0: [155. 107. 120. 107. 137. 128. 154. 132. 113. 127.]
1: [126. 146. 139. 141. 130. 105. 105. 111. 134. 154.]
2: [138. 118. 110. 103. 139. 154. 129. 168. 114. 110.]
3: [142. 137. 130. 104. 109. 137. 109. 176. 125. 132.]
4: [102. 102. 100. 102. 101. 147. 103.  96. 102. 100.]
5: [151. 105. 121. 102. 139. 145. 172. 151. 113. 111.]
6: [135. 121. 138. 145. 122. 103. 103. 115. 118. 153.]
7: [106. 115. 111. 102. 112. 127. 116. 180. 102. 121.]
8: [133. 115. 100. 129. 174.  97. 132.  96. 102. 132.]
9: [108. 145. 159. 104. 101.  97. 149. 139. 145. 127.]
10: [128. 102. 113. 122. 155. 123. 139. 104. 118. 121.]
11: [102. 118. 124. 116. 119. 143. 110. 172. 126. 129.]
12: [102. 149. 179. 194. 101. 168. 103. 148. 197. 154.]
13: [110. 131. 124. 144. 109. 123. 122. 152. 135. 146.]
14: [102. 106. 100. 102. 129. 156. 103. 186. 102. 127.]

[136. 140. 159. 127. 131.  97. 165. 103. 148. 119.] 9 1 10
[127. 102. 163. 190. 101. 180. 119. 115. 186. 116.] 12 13 6
[141. 102. 162. 102. 104. 141. 108. 127. 143. 115.] 3 11 0
[139. 116. 105. 102. 134. 128. 206. 152. 126. 108.] 5 0 2
[118. 117. 164. 173. 101. 154. 120. 128. 184. 122.] 12 13 1
[121. 180. 123. 164. 146. 107. 125. 122. 111. 141.] 1 6 13
[130. 102. 102. 102. 143. 117. 133.  96. 111. 121.] 10 8 0
[102. 127. 137. 166. 101. 132. 103. 145. 152. 167.] 13 1 6
[114. 197. 141. 190. 148.  97. 103.  96. 130. 159.] 1 6 13
[137. 111. 143. 102. 102. 116. 105. 142. 129. 118.] 3 11 7
[158. 131. 145. 102. 101. 144. 104. 172. 137. 128.] 3 11 2
[123. 107. 106. 102. 110. 162. 139. 115. 127. 100.] 4 2 0
[102. 141. 175. 180. 101. 129. 127. 145. 181. 139.] 12 13 1
[138. 148. 190. 130. 101.  97. 178. 106. 168. 116.] 9 1 13
[135. 132. 159. 120. 131.  97. 170. 103. 145. 118.] 9 0 10
[102. 102. 100. 102. 101. 175. 103.  96. 135. 100.] 4 10 11
[153. 204. 138. 159. 165.  97. 123.  96. 119. 148.] 1 6 8
[152. 137. 120. 106. 136. 113. 121. 137. 108. 129.] 0 3 2
[102. 155. 164. 141. 101. 101. 141. 139. 147. 127.] 9 13 1
[142. 156. 134. 117. 145. 128. 122. 106. 118. 138.] 1 6 10
